The rows of M fall into 3 groups, and each row is roughly a mix of its group's hidden directions.
M, 123 rows:
[[-38   5  15 -13  -8   9 -24 -27  -7   0   4  21 -16]
 [  8  12 -37  25 -20  15  -3 -17  13   7  22  -7 -15]
 [ 25 -10  16  -3 -32  12  16   8  30 -21   2 -17  -5]
 [ 28   5   6  11  -9  -4  28  37   7   6  10  25  -2]
 [-40  -9 -19 -18   6  10  -2  -5 -19  -3  27  -4  22]
 [  3  -2  29   6  23 -17   6  14  -1   8  41   2 -20]
 [ -4  16  16 -31  -6   6 -19   1  22 -13 -31 -17  17]
 [ 13  13 -24 -15   0   1  -6  13   4  46  -3   9 -23]
 [-10 -14   8  10  25 -23   9 -12 -21  23 -30 -16 -10]
 [ -6  18  14 -23 -17  23 -44  -2  -6  -7 -12   1   1]
 [-26  21  28   4  -9 -13   7  25  -9   7   3  -5  34]
 [ -2  13  36  31  14  -5  -4   5  -3  32 -16  -7  -5]
 [ -2 -18  -2  -8  18   2  40 -17  33  -4  -4 -19   2]
 [  4  23   0  18   8  20 -17 -10  18   3 -40 -16  15]
 [-23 -14  18  19  -6  -6  13 -13 -12  37 -21 -16  -9]
 [ 12  20 -11 -11  -3  -5 -35   0 -15   3 -14  17 -38]
 [-23  -8  -6   4  37  -7   2   1  13  -3  40 -17   5]
 [ -6  31 -19  22  14  17  19  24  10  22  -9  13   5]
 [-27  30 -13  -5  11   0 -18 -13  -9  15 -21  -3  31]
 [-13  -2 -16  -1   1  11 -20  20  -9 -42  -3 -23  20]
 [-20   1  -4 -36 -21   3  -1   5  15 -19  13  33 -11]
 [ 11 -25   0 -12 -22 -15  -1 -19  -9  22  15  23  29]
 [ 23  16   8 -17   3 -38  22  20 -16   5  -5  19  -4]
 [ 15  14   8  27  20   8   6  38 -11   2   9  13  23]
 [ 22  -2   5  25  12 -26 -24   2  34 -10   7  -4 -15]
 [  5  -2  11 -15   2 -16 -34   8  27  -4  12   3 -37]
 [ -4 -19 -37 -21 -14   0 -18 -18 -28  -3  -1 -18  -5]
 [  3 -22   3 -17   0   1 -16 -11  -7 -34  10 -40   6]
 [ 31 -19  12  20  -6  10  -6  19  -3  33   9 -23   3]
 [-12  -6  19 -36  29  -1 -23   0 -13  27   3   1   5]
 [-10   3 -15  -2  17  13 -26  26 -27  15  33   1   0]
 [ 14 -14 -26   7 -12   8   8 -10 -30  17  -9  -2 -37]
 [ -9  19 -11 -32  12  16  25  11 -20  18 -17   9 -17]
 [-37  24   5  20  18 -15 -19  13 -18  -4   5  -1 -18]
 [  6 -12  17  -7   0   9  13  16  10   5  52  15  -2]
 [ -6   6  -8 -34  39   6  32  -6   3   7  -3  -6  -9]
 [ -5   7  13 -15 -39  18 -21  -8  10 -18 -22  -4 -18]
 [ -6  15 -23 -36   3 -26  10  12 -23   4  -9  23  -1]
 [ 22   3   6 -16   5 -28  34   9 -20  12   1  24 -15]
 [ -2 -17  16 -25 -31   9   5  -7 -10  10   4  20 -35]
 [ 10 -10   0 -19 -29  39  -3 -13 -12   2 -20   5 -22]
 [-16  14  -7  -2   3   5  33  -5  10 -27   1  32 -24]
 [ 11  -7   3 -32 -28 -13 -34   1   8 -26  -5   3   5]
 [  3   7  42  35   0  10 -10 -18   3  10  -9  -7  18]
 [ -5  -5  38 -11  24  12  -6 -35   7   1   4 -13  17]
 [ 10 -11   5  -6 -24 -34  24   4 -19 -16 -25  14 -12]
 [-22   2 -25 -16   7 -20  -9  -8 -17 -41   6   4  -9]
 [-22  13  28  -1  18 -11   6   2  23 -32 -19  -9 -14]
 [ -8  -4  -1 -17   1   6  -8 -49  24  15  18 -10  -4]
 [  0  -1  27  -7  12   2   3  -1  25 -37 -15 -26 -16]
 [  3  13  19 -21  -9 -16 -14 -17  15  -5 -41   3  18]
 [-34   4 -25  -5  -5  14  39  -2  15  -8  -7  12   1]
 [-27  33   8  19  23  16  21   5  13  -6 -18  -8   3]
 [ 14   6  27  10   5  -4   4 -28 -22 -11   2  24 -31]
 [  8  -5  13   2 -14   5 -10   8  -4 -39 -26 -31  17]
 [-17  -6  -8  18 -10 -11  45  21  -1  19  11   8 -14]
 [  6   3   8 -36  -2  14 -41   1 -12  20   0 -15  -3]
 [-21 -17 -12  16  -1   6  29   9 -10 -22  18 -18 -29]
 [ 34   4   2 -12   4  31   9 -32   0  -5 -23 -12   7]
 [-33 -24  -5  -3  -3 -34  16   0   7   3 -27 -15  -5]
 [ 23 -21  11  -8   5 -23  15 -29  -3 -12 -32  -6  -9]
 [-22  12 -12  -4  23  20 -34  24 -10 -12   1  -4  20]
 [ -3   1  -4  -7 -37  -2   6  -6   3  13   6  25 -42]
 [ -7  -9 -10 -23 -25  21   9  -1  16 -10  34  22  15]
 [-31 -13 -15   2  13   6  16 -10 -26   7  32   1  20]
 [ -3   0  28  21  17  40  14 -16  -1  16   2 -16  -1]
 [ 38  21 -11  10   8  37  -3   4 -11  -4  12   4 -17]
 [ 11   0  32  28  -9 -25  -8 -21  18   4 -21   6  13]
 [  3  -1  27 -45 -13   7 -30  -4  -4   0 -12  -6  -1]
 [ -5   0 -27   5  12  -9  32  17 -29  12  22  15 -11]
 [ -3  16  52  -3   6   5 -22  -8  16 -10  -7  -8  -8]
 [ -5   0  -1  22   4  -8  17  15  -5   1 -11   6 -53]
 [ 20  14  16  10  -7 -13   2 -17 -25  29  11  32  -6]
 [  0   4  10 -41   9 -17 -25   7 -10 -20  18  -4  20]
 [ -5   1  20   3  34  32  -2 -21  10  17   5 -11 -24]
 [  3  18  -9  15  15  -3  28  12  31   3 -32 -18   6]
 [ 17   9  24   6  11   0   4  -9   5  -8 -33  -3 -42]
 [ -5  -8  22 -23   3 -30 -21 -11 -18   0  29  19   0]
 [-18 -30  12 -18  28   2  11  16  13   6  28 -16   1]
 [  2  13  -2 -24 -32 -23   6  19 -18   2 -22  23   4]
 [-13 -11  -3  50 -16   1  28   6   5  12   7  -2   7]
 [ 33 -20  16 -16 -25  -8   1  17 -15 -15  11 -25  -1]
 [-28  -7 -25  -7 -15   9  12  -1   8 -14 -11 -17  38]
 [ 18  -9   2  10   4  -2 -12 -17 -26 -11  34 -23  26]
 [ 22   9  26 -17 -11  34 -19 -20   5  -3  19   6  14]
 [-12   7   6 -17 -17  51   3  15 -14   5  -6 -12  -8]
 [ 10 -16  18  -3 -29  16 -15   9   7  39  20   0   8]
 [ 21  10  24 -20  13  -8 -12 -15  23 -15 -31  -5  15]
 [  8 -32  11  -9 -33  -1  -8   8   3  11  17   3 -34]
 [-20  12  13   6  10 -31  10 -26 -14  -2 -11  35   2]
 [  1  -2  -9   2  19 -21  15  -4  -8 -45 -11  -2 -28]
 [  1  35 -19  13  -3  19  -5 -14  30  10  -7  26   4]
 [  6   9   8   4 -13  14  14 -13  35 -26  24  18  20]
 [ -6  12   5  -1  22   3 -22  35 -34  14  -1  17   9]
 [-24  -1  -6 -21   1 -27 -23 -27 -20  -3 -11   0  24]
 [ 19  16  -4   9 -10 -16   7  20 -30  14   1  38  -7]
 [-25  26 -25  13  16  13 -18 -14   5 -13   1  21  20]
 [  6 -25 -21  -7  -8 -15  42 -17   1 -10  -4  23   7]
 [ 21  19 -12   6 -13 -11  16  19   1 -29 -12  26  23]
 [-10  -2  14 -20  -5 -14  42   5  30   2 -18 -10   5]
 [-35  -6 -22  -2   6 -26   1   6 -10 -23 -13 -12 -27]
 [ -1   2  22 -15  26   9 -26  -8  -9 -11   9 -12  39]
 [  2 -15  -5  20  11  12 -13   4 -17   8  39 -33   2]
 [  7 -10   4  15 -46   6  -3 -11 -26   6 -15  23   3]
 [-24   3 -13  12   2  29   3   2 -14   6  21 -31  26]
 [-39  21 -10 -21   4  20 -21  21   7   5  -1 -10 -10]
 [  1  -2 -23  -8  20  14  40 -13  17   4 -26 -11  -4]
 [-20 -17 -13  -7  -7   2   5 -26 -30  -4  12   7  37]
 [ -7   8 -18 -20 -24  24  16  10 -32  11 -19  15  -8]
 [ 25 -12 -10  34 -18  -3 -23  -4  11 -23  -1  -9  22]
 [ -9  22  -4   3  15 -19   8   8  18  17 -46  11  -1]
 [-33  15  -1  10 -14  23 -32  11 -17 -16   2  15 -12]
 [-13 -25   3 -12  17 -25  16  -1 -18  31   7   3 -26]
 [-22  -4 -26 -24  13 -22   4 -22  -7   2  22  25   2]
 [ -9  18   8 -18 -26   0  -7   0  -2  -1  -9  47 -17]
 [ 15 -28 -25 -15 -19  12  -1  -7  -4  19 -19 -31  -3]
 [ 25 -29  -7 -33 -27   4   8  -9  22  -6   2  10   3]
 [ -9   0  26 -19 -16  31 -23   9 -25   2  21   0 -10]
 [ 13   3  -2  19 -13 -13  18  36  28   2  -2  -4 -29]
 [ 24 -31   6 -12 -13  -9  -6 -29 -19   0 -18 -15 -20]
 [ 11   4 -34  29  10  -1   7  32 -16  -8  18  -3  14]
 [  0  10  -1 -14   8  21 -16 -30  30  -3  25  -5  25]
 [-24  16   0 -13  28  12 -12 -15  21 -14  -3  14  32]]
Here is one row of each group, with its name. Which group are the others in?
[  3  -6   8  19  46 -13  10 -20  14   0  19 -13  13]  F
[ 20 -19  28  11   4 -14   8 -13 -17  14 -20 -33  -5]  E
[ -3  -3  -7  -4  21 -26   9   0   7 -35 -31 -18 -16]  H

[ -6  12 -15  -9  12 -21   6   3  42  -8 -31 -12   5]  F
[ -5   3 -35  15  -6  24  -3  13 -18 -14   0 -14  33]  F
[-11  -7 -21 -18  -7  -8 -28  14  -8 -33  22  -9 -20]  H
[ 33  19  11 -17 -13  -6 -22  -8 -23  -8 -11   6  28]  E
[-19 -13  16  -2 -14  20   1  21 -19   2  43  -5  -6]  F
[ 7 19 -2 37  8  6 23 16 12 -1 12 32 13]  E
[ -8   3  10  -6  -9  15 -19  37  -5 -23 -34 -13   1]  E
[  5  16  10  -2  13  20 -13  38 -15   1  29 -11 -19]  F
[ -6  17  28  28  -5  -6  -3  14 -33  20  14  14  12]  F
[ 24 -32 -28  -7 -13 -12   4   9  -5   7  22   4  27]  H
[ 25  -3 -19   6  15   0 -14  26   4   6 -16 -40  10]  H
